Each row is where one point has got to under a steady rotation. How many steps took it there?
The counts run from 0 to 366.
-.05 -.20 .20 -.03 -.31 -.21 .11 -.19 .07 .14 -.32 .01 -.37 -.18 .00
 -.13 -.11 -.48 .16 .04 -.16 -.21 .03 .15 -.24 .44 -.17 -.16 .13 .13
 -.03 .20 .02 -.33 -.01 .07 -.02 .31 .09 -.04 .00 .29 .02 -.04 -.20 -.12
 .20 -.37 -.17 .14 -.28 -.06 .08 .02 -.03 .13 -.15 .21 .11 -> 319
.03 -.11 .14 .16 .01 -.14 -.08 -.03 .10 -.33 -.18 -.01 -.13 -.27 -.21
 .03 -.08 -.29 -.10 .06 -.09 -.16 -.11 .24 -.38 .26 -.35 -.03 .16 .06
 -.18 .38 .27 -.04 -.04 .10 -.15 -.04 .08 .05 .09 .08 .17 -.08 .31 -.46
 .27 -.39 -.14 .12 -.20 .13 -.10 .07 .06 .10 -.04 .38 .00 -> 347
-.06 -.32 .05 .16 .02 -.12 -.04 .12 .04 -.09 -.03 -.01 -.07 -.20 -.38
 .21 -.01 -.29 -.10 .05 -.16 -.11 -.09 .14 -.25 .29 -.37 -.11 .22 -.11
 -.05 .25 .13 -.20 -.18 .22 -.16 .22 .04 .00 .00 .08 .29 -.33 .46 -.45
 .30 -.14 .01 -.01 -.06 .10 -.09 .04 .08 -.01 -.25 .32 -.01 -> 309
-.13 .07 .18 -.08 -.01 -.12 -.10 -.15 .25 -.09 -.17 -.24 -.37 -.24 -.28
 .00 .04 -.13 .01 .04 -.10 -.22 .07 .03 -.09 .46 -.30 -.23 .21 .17 -.35
 .42 .23 .12 .10 .33 -.02 .24 .09 .10 .01 .16 -.12 -.17 .03 -.31 .18
 -.39 -.20 .26 -.02 -.11 -.05 .16 -.13 .06 -.16 .20 .07 -> 212
-.24 .01 .01 .20 .18 -.04 -.16 -.10 .08 -.06 -.28 -.14 -.18 -.22 -.29
 -.06 -.19 -.29 .14 .23 -.23 -.24 -.02 .13 -.14 .34 -.21 .19 .16 .20
 -.10 .14 .14 .01 -.06 .12 .06 .40 -.11 -.10 -.17 .06 -.07 .05 .25 -.06
 .24 -.10 -.29 -.13 -.47 .21 -.11 .12 -.01 .03 -.16 .36 .06 -> 134
-.17 -.07 .05 .08 -.17 -.07 .06 -.05 .07 .05 -.21 -.15 -.41 -.08 -.06
 -.05 .01 -.22 -.04 .19 -.25 -.21 -.01 .36 .08 .54 -.08 -.11 .28 .08
 -.50 .32 -.06 -.02 -.11 .35 -.19 .20 .07 .00 .16 .12 -.23 -.23 -.13
 -.05 .27 -.26 -.13 .17 -.24 .10 .07 -.02 .05 .28 -.09 .13 .05 -> 108
-.14 -.09 .11 -.12 -.18 -.27 -.17 -.05 .24 -.03 -.36 -.26 -.39 .05 -.22
 -.02 -.15 -.30 .03 .06 -.21 -.37 .07 -.06 -.20 .34 -.02 .04 .22 -.21
 -.21 .32 -.05 -.06 -.26 .18 -.14 .28 .15 -.03 .02 .21 -.08 -.35 -.18
 -.15 .29 -.08 -.03 .12 -.14 -.11 .08 .05 .08 .04 -.27 .20 .21 -> 166
-.14 -.05 .16 .09 .18 -.18 .00 -.02 .12 .00 -.12 -.07 -.17 -.43 -.19 .13
 .15 -.12 -.01 .21 -.12 -.23 -.03 .13 -.28 .33 -.38 -.13 .20 .15 -.27
 .19 .12 .05 -.25 .25 .00 -.02 .03 .11 .09 .01 .06 -.19 .27 -.36 .32
 -.40 -.05 .05 -.36 .20 -.07 .03 .01 -.06 -.14 .33 -.07 -> 176
-.06 -.17 .01 .04 -.07 -.06 .05 .08 .16 -.03 -.27 -.20 -.32 -.03 -.18
 .00 -.19 -.38 -.11 .14 -.06 -.45 -.02 .03 .11 .20 -.11 -.13 .47 -.03
 -.12 -.09 .04 -.11 -.02 .14 -.30 .41 .26 -.17 .08 .00 -.10 -.39 -.03
 .04 .31 -.27 -.10 .02 -.19 -.14 .07 -.09 .23 .14 -.09 .26 .16 -> 14
-.01 -.22 -.06 .11 -.03 -.07 .00 -.11 .18 -.16 -.14 -.19 -.17 -.17 -.35
 .16 -.11 -.41 .10 .08 -.08 -.10 .06 -.02 -.12 .25 -.22 -.23 .13 -.06
 .06 .26 .15 -.06 -.03 .08 .02 .27 .08 .13 -.17 .21 .27 -.26 .06 -.25
 .57 -.18 -.01 -.04 -.42 .17 -.02 -.01 .01 -.11 -.09 .31 .09 -> 272
-.21 -.03 .22 .00 -.18 -.09 .11 .00 .01 -.06 -.24 -.15 -.35 -.06 -.10
 -.14 .08 -.19 -.16 .07 -.17 -.27 -.01 .26 -.02 .50 -.04 -.04 .26 .11
 -.46 .28 -.04 -.17 -.08 .32 -.28 .16 .12 -.11 .20 .03 -.15 -.18 -.05
 -.19 .22 -.33 -.03 .30 -.18 .05 .08 -.01 .07 .29 -.17 .18 .04 -> 109
-.19 -.11 .11 .12 .00 -.02 .08 .16 .36 .22 -.19 -.15 -.32 -.28 -.23 .17
 -.06 -.10 .03 .13 -.04 -.25 -.02 -.08 .10 .35 -.34 -.28 .31 .08 -.09
 .04 .09 .04 -.04 .36 .01 .47 .05 .05 -.08 .10 -.06 -.39 .17 -.17 .07
 -.23 .04 .10 -.06 -.11 -.17 .09 -.12 -.13 -.24 .27 .01 -> 80
.00 -.13 .13 -.04 -.07 -.05 .02 .12 .12 -.14 -.48 -.17 -.30 -.22 -.16
 -.02 -.07 -.27 -.02 .17 -.15 -.35 -.13 .19 -.10 .20 -.05 .08 .35 -.24
 -.42 .02 .10 -.18 -.28 .27 -.25 .21 .10 -.15 .15 -.07 -.20 -.22 .09
 -.14 .14 -.29 -.20 .18 .01 -.03 .08 .11 .07 .12 -.21 .08 .24 -> 259
-.05 -.06 .20 -.12 -.03 -.07 .14 .13 .10 -.19 -.36 -.16 -.35 -.37 -.19
 -.02 .13 -.13 -.01 .07 -.11 -.23 -.02 -.02 -.21 .28 -.25 -.23 .22 .08
 -.16 .33 .21 -.16 .10 .27 -.08 .14 .05 .04 .03 .13 -.02 -.20 .21 -.52
 .23 -.35 -.25 .18 -.07 -.03 -.02 .07 -.12 .02 -.21 .21 .23 -> 44
-.18 -.07 .18 .15 -.31 -.08 -.03 -.06 .12 .03 -.22 -.10 -.15 -.04 -.32
 -.16 -.22 -.30 .01 -.09 -.14 -.20 -.04 .13 -.13 .62 -.08 .17 .15 -.09
 -.21 .44 .07 -.13 -.02 .03 -.08 .44 .05 -.17 -.19 .19 .18 -.01 -.12
 -.22 .11 -.08 .15 .14 -.19 -.04 -.08 .19 -.11 .06 -.25 .21 -.05 -> 339
.03 -.19 .12 .00 -.02 .02 .25 .16 .18 -.13 -.41 -.20 -.29 -.44 -.13 .04
 .09 -.23 -.02 .10 -.15 -.15 -.13 .09 -.23 .19 -.25 -.23 .18 .05 -.06
 .11 .19 -.20 -.02 .34 -.05 .12 .05 .16 -.01 .13 .06 -.24 .22 -.50 .24
 -.37 -.15 .17 -.23 .13 -.08 -.02 -.04 -.03 -.22 .31 .21 -> 45
-.27 -.04 .33 .09 -.05 -.10 .06 -.11 .07 .17 -.28 -.02 -.15 -.16 .03
 -.02 .11 -.21 .00 .11 -.08 -.22 .00 .28 -.09 .46 -.01 -.03 .09 .11 -.36
 .15 -.18 -.40 -.11 .29 -.12 .26 -.02 .05 .07 .18 .09 -.17 .08 -.22 .10
 -.37 .16 .21 -.36 .25 -.01 -.15 -.02 .07 -.23 .35 -.02 -> 111
-.11 -.19 .18 .13 .07 .00 -.04 -.04 .22 .08 -.25 .25 -.20 -.32 -.25 .19
 .15 -.26 .12 .12 .02 -.24 .09 .11 -.17 .27 -.31 -.21 .23 -.03 -.21 .38
 .08 -.40 -.24 .23 -.11 .03 -.24 -.09 .29 -.14 .16 -.19 .20 -.23 .23
 -.12 -.08 -.04 -.06 -.03 .03 .14 .07 .08 -.13 .36 .13 -> 327
-.19 -.07 .05 .13 -.24 -.34 -.10 -.17 .12 .14 -.02 .01 -.28 -.15 -.17
 -.01 -.24 -.32 .10 .08 -.11 -.26 -.01 .22 -.19 .53 -.37 -.06 .16 .07
 -.12 .28 .12 .09 -.01 .04 .14 .39 .07 .01 -.02 .25 .04 -.02 -.02 -.17
 .11 -.32 -.10 .01 -.31 -.17 -.13 .23 -.23 .02 -.07 .23 -.15 -> 39
-.16 -.10 .06 -.01 -.02 .05 -.11 -.11 .21 .00 -.15 -.17 -.23 -.15 -.30
 .14 .05 -.23 .24 .09 -.13 -.24 .24 -.04 .23 .52 -.26 -.34 .25 -.02 -.23
 .10 .11 .00 -.12 .33 .09 .53 -.05 .01 -.25 .00 .04 -.11 .00 -.07 .31
 -.24 -.13 .05 -.20 -.02 .06 .12 -.15 -.01 -.35 .12 .09 -> 230
.11 -.29 .05 .26 -.09 .04 .15 .23 .04 -.09 -.28 .11 -.25 -.32 -.19 -.06
 -.23 -.32 -.05 .12 -.13 -.23 -.27 .30 -.06 .30 -.30 .02 .38 .00 -.11
 .14 .22 -.29 .01 .16 -.30 .15 -.03 -.16 .05 .03 .16 -.11 .19 -.18 .18
 -.23 -.19 .04 -.09 .22 -.03 .02 .17 .22 -.09 .24 .05 -> 48
-.05 -.17 .10 .32 .03 .05 -.07 .00 .24 -.15 -.22 .18 -.06 -.20 -.19 .18
 -.16 -.38 .06 .17 .09 -.34 .06 .15 -.03 .17 -.35 -.06 .24 -.07 -.10 .13
 .13 -.12 -.23 .13 -.08 .07 -.02 -.08 .11 -.21 .36 -.09 .23 -.15 .33
 -.25 .04 -.12 -.36 .21 -.02 -.01 .09 .04 -.05 .53 .07 -> 329
.00 -.22 .09 .28 .00 .07 .11 .22 .08 .00 -.25 .10 -.18 -.34 -.19 -.01
 -.24 -.29 .04 .20 -.09 -.25 -.23 .34 .12 .29 -.23 .07 .40 -.03 -.22
 -.03 .14 -.17 .05 .23 -.29 .24 -.03 -.10 -.04 .00 .09 -.16 .17 -.04 .18
 -.26 -.08 -.03 -.27 .34 -.07 -.03 .16 .18 -.09 .29 .03 -> 49
-.37 .06 .00 .14 -.02 -.09 -.04 -.07 .07 .05 -.22 -.13 -.30 -.18 -.26
 .10 .05 -.13 .12 .12 -.15 -.19 -.03 .17 -.01 .52 -.20 .07 .22 .04 -.40
 .42 .10 .00 -.03 .18 .17 .45 -.14 -.06 .00 .18 -.14 -.13 .16 -.21 .03
 -.05 -.06 .03 -.18 -.08 -.23 .34 -.28 -.05 -.14 .15 .06 -> 342
-.20 -.08 .16 -.05 -.29 -.22 .25 .01 .00 .03 -.37 -.18 -.30 -.15 .01
 -.10 .01 -.39 -.06 .05 -.05 -.37 .03 .05 -.25 .27 -.05 -.14 .31 -.01
 -.12 .09 .00 -.30 -.07 .11 -.11 .26 .22 -.14 .19 .10 -.06 -.19 -.06
 -.29 .27 -.35 .06 .16 -.31 -.22 .00 -.06 -.04 .02 -.13 .28 .18 -> 148
.05 -.25 .18 .14 -.04 .11 -.04 .01 .33 -.12 -.29 -.01 -.13 -.09 -.30 .20
 -.11 -.38 -.01 -.01 .11 -.26 .07 -.03 .02 .14 -.23 -.24 .20 -.05 .01
 .19 .18 -.23 .00 .17 -.17 .27 .03 .09 -.03 -.02 .34 -.36 .22 -.34 .21
 -.22 .04 .10 .04 .00 .01 -.04 .11 .00 -.16 .48 .20 -> 290
-.23 -.08 .20 .05 -.12 -.18 .14 -.23 .02 .13 -.15 .02 -.10 -.22 -.07 .00
 .15 -.27 .04 .09 -.10 -.20 .00 .34 -.14 .48 .03 -.12 .14 .08 -.45 .20
 -.14 -.32 -.16 .21 -.09 .15 .03 .01 .10 .16 .01 -.17 -.02 -.19 .23 -.40
 .19 .19 -.47 .15 .07 -.04 .05 .10 -.10 .22 -.08 -> 280
-.07 -.11 -.01 .07 -.19 -.15 -.07 .12 .06 -.09 -.22 -.06 -.46 .00 -.23
 -.03 -.25 -.41 -.01 .14 -.08 -.42 .00 .12 .10 .24 -.18 -.13 .46 -.01
 -.10 .12 .07 -.14 .10 .14 -.30 .39 .11 -.12 .21 .09 -.08 -.37 .06 .03
 .28 -.15 -.27 -.03 -.09 -.16 .00 -.05 .16 .20 -.03 .20 .15 -> 13
-.15 -.11 .22 .04 -.14 -.13 .23 -.14 .18 .17 -.45 -.12 -.28 -.23 .05
 -.08 .00 -.47 .08 .07 -.06 -.30 .00 .11 -.26 .27 -.07 -.12 .16 .09 -.08
 .03 -.02 -.28 -.11 .06 .02 .34 .21 -.08 .10 .13 .01 -.15 -.09 -.15 .21
 -.41 .05 .13 -.50 -.06 .03 -.06 -.04 -.03 -.08 .39 .18 -> 149
-.22 -.02 .16 .11 .02 .12 .08 -.04 .09 .07 -.32 .05 -.32 -.30 -.26 -.10
 .08 -.17 .19 .08 -.10 -.26 .00 .16 .15 .51 -.19 -.09 .31 .21 -.29 .25
 .10 -.30 .19 .28 -.07 .49 -.27 -.14 -.01 .03 -.08 -.04 .08 -.08 .06
 -.17 -.21 .10 -.11 .01 -.01 .19 -.09 .19 -.14 .23 .09 -> 323
-.13 -.16 .19 .18 .17 .00 -.08 .03 .34 .13 -.25 .12 -.13 -.30 -.19 .29
 .12 -.15 .15 .24 .01 -.22 .09 .11 .01 .32 -.33 -.18 .15 -.01 -.24 .13
 .03 -.18 -.42 .40 -.06 .14 -.16 .01 .13 -.16 .14 -.29 .24 -.12 .15 -.21
 -.03 .06 -.09 .13 .01 .07 .08 -.02 -.24 .40 .07 -> 157
-.33 -.02 .24 .28 -.12 -.07 .01 .12 .05 .17 -.28 .13 -.14 -.12 -.01 -.02
 -.17 -.34 -.06 .14 .01 -.35 -.02 .20 -.08 .36 -.32 .11 .20 .19 -.07 .03
 .03 -.28 .00 .12 -.06 .45 -.09 -.19 .02 .02 .17 -.06 .31 -.19 -.09 -.29
 -.01 .01 -.33 .02 -.20 .02 -.07 .05 -.14 .51 -.03 -> 114
-.16 -.20 .00 .27 -.16 .03 .10 -.01 .16 -.06 -.22 .08 -.22 -.24 -.28 .06
 -.08 -.23 .09 .11 -.13 -.07 -.11 .30 -.09 .45 -.18 .05 .17 -.04 -.23
 .64 .11 -.16 -.15 .15 -.10 .07 -.13 -.03 .10 .05 .21 -.10 -.03 -.26 .36
 .02 .16 .01 -.25 .19 -.06 .08 -.01 .15 .02 .28 .06 -> 66
.00 -.21 .16 -.04 -.06 -.21 -.02 -.07 .11 .15 -.13 -.07 -.28 -.12 -.28
 .02 -.06 -.33 .09 .02 -.10 -.36 .04 .00 -.05 .42 -.02 -.24 .37 -.02
 -.16 .12 -.08 -.38 -.06 .18 -.35 .32 .07 -.07 .05 .23 -.01 -.41 -.16
 .02 .29 -.19 -.03 .11 -.10 -.10 .19 -.04 .24 .14 -.24 .16 .02 -> 185
-.21 -.04 .18 .10 -.09 -.18 -.29 -.01 .03 .07 -.08 .18 -.11 -.11 -.26
 .08 -.18 -.23 .23 .12 -.13 -.29 .12 .18 .00 .46 -.28 .12 .20 -.08 -.22
 .14 .01 -.22 -.05 .20 .04 .42 -.31 -.08 -.18 .08 .16 .04 .24 -.01 .06
 -.25 -.15 -.13 -.34 .19 -.08 .16 -.15 .08 -.38 .23 -.10 -> 265
-.37 .05 -.02 .11 -.08 -.21 -.14 -.01 -.08 -.18 -.20 .01 -.29 .03 -.09
 .11 -.05 -.23 -.03 .22 -.07 -.33 -.02 .40 .00 .30 -.06 .13 .32 -.06
 -.58 .37 -.08 -.10 -.11 .21 -.13 .17 -.09 .01 .25 .13 -.15 -.26 .22
 -.14 .19 -.14 -.16 .02 -.26 .03 -.08 .06 .01 .19 -.02 .20 .10 -> 70
-.20 -.04 .18 .25 .09 .24 .12 -.18 .16 .01 -.42 -.04 -.20 -.30 -.18 .00
 -.01 -.35 .12 .13 -.02 -.22 -.04 .26 .17 .39 -.13 -.05 .19 .20 -.27 .03
 .13 -.17 .04 .20 .02 .52 -.12 -.07 -.10 -.03 -.04 -.05 .17 -.04 -.01
 -.28 -.20 .09 -.23 .14 -.08 .10 -.05 .11 -.11 .38 .16 -> 153
-.16 -.05 -.01 -.11 -.23 -.14 -.27 -.06 .22 -.09 -.27 -.12 -.38 .19 -.16
 .15 -.13 -.26 .10 .18 -.10 -.36 .21 .04 .13 .27 -.06 -.15 .23 -.23 -.34
 .19 -.10 -.01 -.26 .38 -.09 .26 .05 .12 .06 .12 -.07 -.34 -.03 .04 .33
 -.18 -.10 -.01 -.25 .03 .02 -.05 .09 .06 -.31 .23 .23 -> 334
.02 -.15 .13 .07 -.06 -.15 -.30 -.21 .15 .01 -.16 .05 -.20 -.03 -.34 .03
 -.29 -.49 .25 .10 -.13 -.33 .18 .15 -.03 .41 -.33 -.08 .22 -.02 -.05
 .05 .14 -.13 -.08 .04 -.01 .46 -.02 -.13 -.15 .07 .11 .07 -.02 .12 .21
 -.27 -.35 -.06 -.23 -.11 .11 .19 .04 .14 -.17 .26 .00 -> 227
